In the data rows, zero lies at 4.5, halfway between 4 and 5.
Here are some points, each followed by its number:
[4,7,4,3,3,4,4,4,6,4,3,4,4,6,5,3] 0
[4,8,4,5,3,3,3,4,8,3,3,5,5,7,4,3] 1
[4,4,8,3,5,3,4,7,3,5,5,4,4,4,7,5] 2
[5,4,6,3,4,4,5,4,4,4,5,6,6,3,5,5] 3
[4,3,4,3,3,4,4,6,7,4,3,4,5,7,6,3] 4
[6,3,5,4,5,4,5,4,4,5,5,4,5,3,4,5] 5
[3,8,3,4,5,8,3,5,4,2,3,5,4,5,2,3] 6
[5,4,4,4,5,5,3,4,3,4,5,5,5,4,4,4] 7
[4,6,4,4,5,6,4,3,5,4,4,4,3,5,4,3] 8
[4,4,4,4,4,4,4,6,6,4,4,3,4,6,5,4] 9
[7,4,6,4,6,4,4,5,5,4,6,5,5,5,4,5] 10
[9,3,9,1,8,3,3,4,2,3,9,9,6,3,4,8] 11
[3,4,5,4,5,3,4,4,6,3,3,6,8,3,9,3] 12
[4,5,5,4,4,3,5,5,6,7,3,3,4,6,7,4] 13
[3,3,5,4,6,3,5,5,4,7,5,3,2,3,7,2] 14
[3,4,4,6,3,2,7,5,8,8,2,3,1,9,8,1] 15
[4,4,8,5,4,2,4,5,4,5,5,4,5,2,7,5] 16
[4,7,3,3,2,3,4,3,9,4,2,3,5,2,6,4] 17
[3,5,3,5,3,5,5,5,3,4,8,3,6,3,3,4] 18
[5,4,4,6,4,4,6,5,4,5,5,3,5,3,4,7] 19
[2,9,3,3,4,5,3,2,5,4,2,0,2,4,4,2] 20
[9,3,8,3,6,3,5,5,4,5,8,7,4,3,3,7] 21
[6,3,7,4,4,4,4,5,2,4,4,4,6,3,7,2] 22
[9,2,8,4,9,3,4,4,1,3,8,8,4,3,3,5] 23
[4,4,4,5,4,6,5,4,5,4,3,6,4,7,4,4] 24
[5,4,4,6,4,4,5,5,4,5,5,5,6,5,4,6] 25
[2,9,2,3,4,5,2,2,7,3,1,1,3,6,4,2] 26
[8,4,3,3,7,6,4,4,4,3,2,6,3,3,4,2] 27
[4,4,4,4,3,3,4,4,7,3,4,7,8,4,8,3] 28
[5,5,4,4,5,6,4,4,4,4,5,5,4,4,5,4] 29
[3,3,5,4,4,5,5,6,5,6,4,5,6,6,5,4] 30
[4,3,3,6,4,3,5,6,4,5,7,2,5,3,4,9] 31
[4,4,5,7,3,4,6,5,4,4,5,3,4,4,5,7] 32
[4,4,6,3,5,4,5,5,4,5,4,4,3,4,7,4] 33
[4,3,4,2,7,5,8,3,2,9,4,3,3,6,3,8] 34
[5,3,8,3,5,4,4,6,4,2,4,4,7,3,8,3] 35
[4,7,4,4,4,5,4,4,6,4,4,5,4,5,4,4] 36
[8,3,4,4,7,6,4,3,3,3,3,7,3,3,5,5] 37
[5,3,7,5,3,3,6,6,2,5,5,3,4,3,6,6] 38
[9,1,3,7,7,4,5,4,3,5,6,4,4,4,2,8] 39
[5,4,5,4,5,5,4,4,4,4,4,6,4,5,4,4] 40
[6,3,7,4,7,4,4,5,3,5,4,4,4,3,5,4] 41
[5,2,1,5,3,6,3,7,3,3,7,4,9,4,3,4] 42
[8,3,7,4,6,4,3,4,3,3,6,6,5,4,3,4] 43
[3,5,4,3,2,2,3,6,9,5,2,9,8,3,9,0] 44
[3,4,3,4,2,4,4,4,7,4,3,7,7,3,9,4] 45
[3,5,4,4,4,5,3,6,6,3,4,5,7,8,5,2] 46
[3,6,4,5,4,7,3,3,6,4,3,7,4,8,4,4] 47
[2,2,4,1,3,4,3,6,6,5,0,4,9,0,5,1] 48
[5,4,6,5,4,8,3,5,5,3,4,7,4,8,3,5] 49
[4,3,4,6,4,4,6,5,5,5,7,4,5,4,4,6] 50
[3,8,3,3,4,6,3,3,6,4,4,3,5,7,5,3] 51
[6,6,4,4,7,9,4,2,2,2,4,9,3,5,2,3] 52
[3,4,3,4,4,6,4,4,6,4,4,7,4,7,3,5] 53
[3,7,3,2,2,4,5,3,7,8,3,2,3,7,9,3] 54
[6,5,3,3,8,8,3,4,3,4,4,7,2,2,2,3] 55
[4,7,4,5,3,7,4,3,7,3,3,5,4,8,3,3] 56
[5,4,5,7,2,2,6,5,4,5,4,2,4,5,5,6] 57
[3,5,3,5,5,7,5,4,5,4,3,5,2,9,3,6] 58
[6,4,4,4,5,4,5,3,3,4,3,6,2,4,5,3] 59
[5,4,5,5,5,3,5,5,5,5,6,4,5,4,4,7] 60
[5,2,9,1,7,4,1,6,4,4,7,1,4,3,8,8] 61
[4,3,4,4,6,4,8,5,3,8,5,3,3,5,4,7] 62
[4,7,4,4,5,5,4,4,6,4,4,4,4,5,5,3] 63
Which five points above are nearest to each new point by angle? Their numbers follow each, nearest first.
[5,6,3,4,7,9,4,2,3,2,2,9,3,3,2,4] 52 55 40 37 27
[3,5,3,6,3,6,5,4,5,4,4,4,4,6,3,6] 58 56 53 24 47
[3,4,6,3,3,2,3,3,5,4,2,3,5,3,9,2] 12 33 35 45 44
[8,3,4,7,5,4,6,3,3,4,5,4,4,4,4,4] 39 5 37 23 43
[2,3,3,5,5,5,3,9,4,2,4,7,9,6,0,4] 42 46 53 30 6
[3,3,3,5,4,5,4,5,3,5,7,3,6,3,4,5] 18 42 31 50 19
[4,4,4,5,6,3,8,5,3,9,5,2,3,3,4,6] 62 34 19 14 31
[4,5,2,5,7,9,1,2,2,1,3,9,3,6,2,5] 52 40 55 6 47
[4,5,4,4,3,4,5,6,6,5,4,5,5,6,6,4] 4 44 13 15 54
[2,5,4,5,3,3,3,5,2,4,9,3,9,2,2,3] 18 42 7 50 31
[6,5,3,5,6,4,5,2,2,3,4,5,3,2,4,3] 59 27 37 55 52
[3,3,3,5,3,9,3,4,6,4,4,9,3,9,2,6] 53 49 24 47 58
[6,7,3,5,5,9,4,3,3,3,2,8,3,5,3,4] 52 6 55 29 47
[4,4,4,5,3,4,4,5,4,5,7,3,6,4,4,5] 18 31 50 42 19
[2,3,4,9,3,4,1,5,2,4,9,0,7,5,2,3] 18 42 50 31 25
[4,5,3,4,5,6,5,5,3,4,3,7,2,7,2,6] 58 53 24 52 49
[1,2,5,5,3,3,3,7,2,8,9,2,7,3,3,4] 18 50 31 42 38
[4,4,7,4,4,3,5,7,4,5,5,4,5,4,6,5] 2 16 38 35 33
[3,4,5,4,5,4,8,6,3,9,8,3,4,3,4,6] 62 50 34 31 19
[5,4,6,4,6,4,5,4,4,5,4,4,4,4,5,5] 41 33 61 5 2
[3,4,6,4,6,4,8,5,4,8,5,3,3,3,5,6] 62 34 14 38 33
[6,6,4,4,6,8,4,3,4,4,3,6,3,5,3,4] 52 55 29 8 27
[3,4,6,5,6,4,9,5,2,9,7,2,3,2,4,7] 62 34 19 38 50
[4,5,3,5,4,5,4,4,5,4,4,4,5,4,4,4] 26 6 20 17 51
[7,7,3,5,7,9,3,2,2,3,5,9,3,4,3,3] 52 55 29 37 40
[6,3,7,4,7,4,4,5,4,5,5,4,4,3,5,5] 41 61 23 21 5
[3,4,4,6,3,3,4,5,2,5,9,3,9,3,2,4] 18 42 50 25 31
[3,7,3,4,3,3,3,4,7,4,3,4,5,3,7,3] 17 44 45 0 63
[6,3,5,5,5,6,4,4,4,3,5,8,3,5,4,5] 40 37 52 49 23
[4,4,4,4,3,6,4,4,6,4,4,7,4,7,4,5] 53 24 47 49 56
[5,4,5,4,5,4,5,4,4,4,3,5,3,4,5,3] 59 27 33 37 40
[7,4,4,6,5,4,5,4,3,4,5,5,5,4,4,6] 39 25 23 19 5
[2,5,2,6,3,4,6,4,5,7,6,3,4,3,3,3] 18 50 20 14 19
[3,3,5,4,4,5,5,7,4,5,3,6,7,5,4,5] 30 48 25 46 42
[5,3,5,5,5,3,5,5,3,6,5,3,4,3,5,3] 14 41 38 22 5
[2,9,3,2,4,4,3,2,9,5,2,1,3,7,3,3] 26 0 51 20 63
[3,5,4,4,4,6,3,6,6,4,4,6,6,7,4,3] 46 47 53 56 49
[6,4,4,5,5,4,5,4,4,4,5,5,5,4,4,5] 39 23 5 43 21
[4,6,4,3,3,5,5,4,7,6,4,3,4,7,6,3] 54 0 13 51 15
[4,4,4,7,3,5,7,6,3,6,5,2,5,4,2,9] 19 31 32 50 25
[5,3,7,3,5,5,2,5,4,2,4,5,6,5,8,2] 35 22 12 28 2
[5,4,4,5,4,4,5,5,4,4,4,5,7,4,4,4] 42 25 48 28 3
[6,4,4,8,4,2,5,3,4,4,5,5,7,3,5,4] 25 57 19 28 50
[2,4,3,7,3,4,4,6,3,5,9,3,7,3,3,5] 18 50 42 31 25
[2,3,3,5,2,2,9,6,3,8,5,3,2,4,4,7] 62 57 19 32 31
[8,4,5,4,7,3,6,4,4,6,5,2,6,1,3,7] 5 19 60 39 21
[3,7,3,5,5,9,4,5,3,3,3,6,3,6,2,5] 6 58 52 47 49
[3,5,4,4,3,4,4,4,6,4,6,3,5,5,5,4] 51 9 17 54 0
[5,3,7,5,5,4,3,5,3,4,8,3,6,4,5,6] 61 11 60 16 10
[4,7,4,3,4,6,4,3,5,7,3,4,2,7,6,3] 54 8 51 0 63
[3,4,5,4,3,5,4,6,6,4,3,4,5,7,5,4] 4 9 46 30 24
[3,4,4,7,3,6,6,6,4,4,4,4,3,6,4,7] 32 58 57 19 31
[4,3,4,6,4,4,6,6,4,6,4,4,5,3,4,5] 19 50 31 32 62
[2,3,8,3,7,3,8,6,2,9,4,2,3,2,5,6] 62 34 14 38 33
[3,3,4,4,4,5,3,7,6,3,4,6,8,9,5,2] 46 4 30 9 28
[3,5,4,5,4,7,5,4,4,5,4,5,4,7,3,5] 58 24 47 53 56
[3,3,4,1,3,4,5,5,6,4,2,4,8,1,6,1] 48 44 12 45 28
[7,3,4,7,5,5,5,5,3,3,5,3,4,3,4,6] 39 19 32 31 5
[5,3,5,4,5,3,8,4,3,9,5,2,4,2,4,6] 62 34 5 19 38
[3,6,3,4,5,6,4,4,3,4,7,3,5,4,4,4] 18 29 6 51 7
[6,3,5,5,4,4,5,5,5,4,3,5,5,3,5,3] 22 48 35 44 27
[3,6,4,7,5,3,6,6,6,3,3,3,5,5,3,4] 1 57 9 26 32
[5,6,4,4,6,4,4,2,1,3,3,5,2,1,5,1] 59 27 55 29 37
[6,3,7,3,5,4,4,6,3,4,6,3,6,3,5,6] 61 2 5 38 11
[3,7,4,5,4,4,4,4,8,4,3,5,5,6,4,3] 1 36 0 63 56
[3,3,5,4,4,5,4,7,5,4,5,6,7,5,5,4] 30 46 42 28 44
[6,4,4,6,4,4,4,4,4,4,5,4,5,4,4,5] 39 25 19 31 5
[5,3,7,4,4,4,4,5,4,4,3,4,6,3,7,5] 35 22 16 2 12
[3,3,5,4,5,4,7,5,3,8,5,3,4,3,4,6] 62 34 19 38 31
[3,9,4,4,5,9,3,5,3,2,2,7,3,6,2,3] 6 52 47 8 56
[3,5,4,4,4,5,3,6,7,4,3,6,7,6,4,3] 46 44 1 4 47
[8,2,9,1,8,4,2,6,1,4,9,1,3,4,3,7] 61 11 10 21 23
[7,3,4,3,6,5,4,3,4,4,3,5,3,4,5,5] 37 27 59 40 55
[3,3,4,3,4,5,5,6,4,8,7,2,3,4,3,5] 62 34 31 50 14
[3,3,4,4,4,6,4,7,5,5,4,6,7,5,5,3] 30 46 48 44 42
[5,6,4,3,7,7,5,3,2,5,4,5,2,3,4,4] 55 29 52 27 37
[4,5,3,6,4,4,6,4,4,5,4,3,5,4,4,5] 19 57 32 31 25
[8,3,3,5,6,4,5,4,4,5,6,6,5,3,4,6] 39 5 21 23 37
[6,4,5,4,4,4,5,4,3,6,6,6,4,3,4,5] 21 5 23 11 3
[6,8,3,5,5,9,4,2,3,3,2,7,3,5,3,4] 52 6 8 55 29
[3,4,6,4,5,4,8,5,3,8,4,3,3,4,4,6] 62 34 38 14 19
[1,3,3,3,7,5,8,3,3,9,4,3,4,8,1,8] 34 62 58 30 53
[5,3,6,4,4,4,3,6,6,4,4,4,5,6,7,4] 4 9 35 2 13
[6,4,4,5,4,4,5,4,4,4,5,4,5,3,4,4] 5 39 19 18 43
[8,4,3,7,5,3,6,3,2,3,6,3,5,2,1,6] 39 19 5 31 25
[3,7,3,5,4,6,5,4,6,5,4,3,5,6,4,4] 51 26 56 63 36
[4,3,8,3,4,3,5,7,3,5,5,3,4,4,7,5] 2 38 33 16 61
[3,8,4,3,3,4,4,3,6,4,3,4,3,6,5,3] 0 26 36 63 51
[3,3,4,6,4,5,7,6,5,7,5,3,3,5,3,6] 62 50 19 34 32
[4,5,4,4,4,5,4,5,6,3,4,6,7,7,5,4] 46 28 1 47 4
[3,8,3,4,4,4,5,3,5,5,3,3,3,4,4,3] 20 26 63 0 36
[4,4,5,4,5,4,6,5,4,8,5,4,3,4,4,5] 62 34 14 38 13
[4,3,2,7,5,7,5,5,3,4,4,7,3,6,3,8] 58 53 24 49 39
[3,4,3,5,3,4,4,4,3,4,8,3,6,4,3,4] 18 42 50 31 7
[3,7,3,4,4,5,5,3,5,6,3,2,3,4,4,4] 20 26 8 54 51
[3,2,3,9,4,3,9,6,2,4,4,1,7,2,2,9] 19 32 31 50 25
[4,3,5,4,3,4,4,7,4,4,7,6,7,5,3,5] 42 25 18 50 30
[4,3,5,4,4,4,7,5,4,8,4,3,4,4,5,5] 62 34 14 38 13
[4,8,4,2,5,3,5,4,6,6,3,2,3,6,7,3] 54 13 0 63 20
[7,3,9,2,4,3,4,6,1,4,2,5,6,1,9,1] 22 35 41 2 16
[2,2,3,4,2,4,3,4,5,3,4,5,6,3,8,5] 45 28 12 44 48
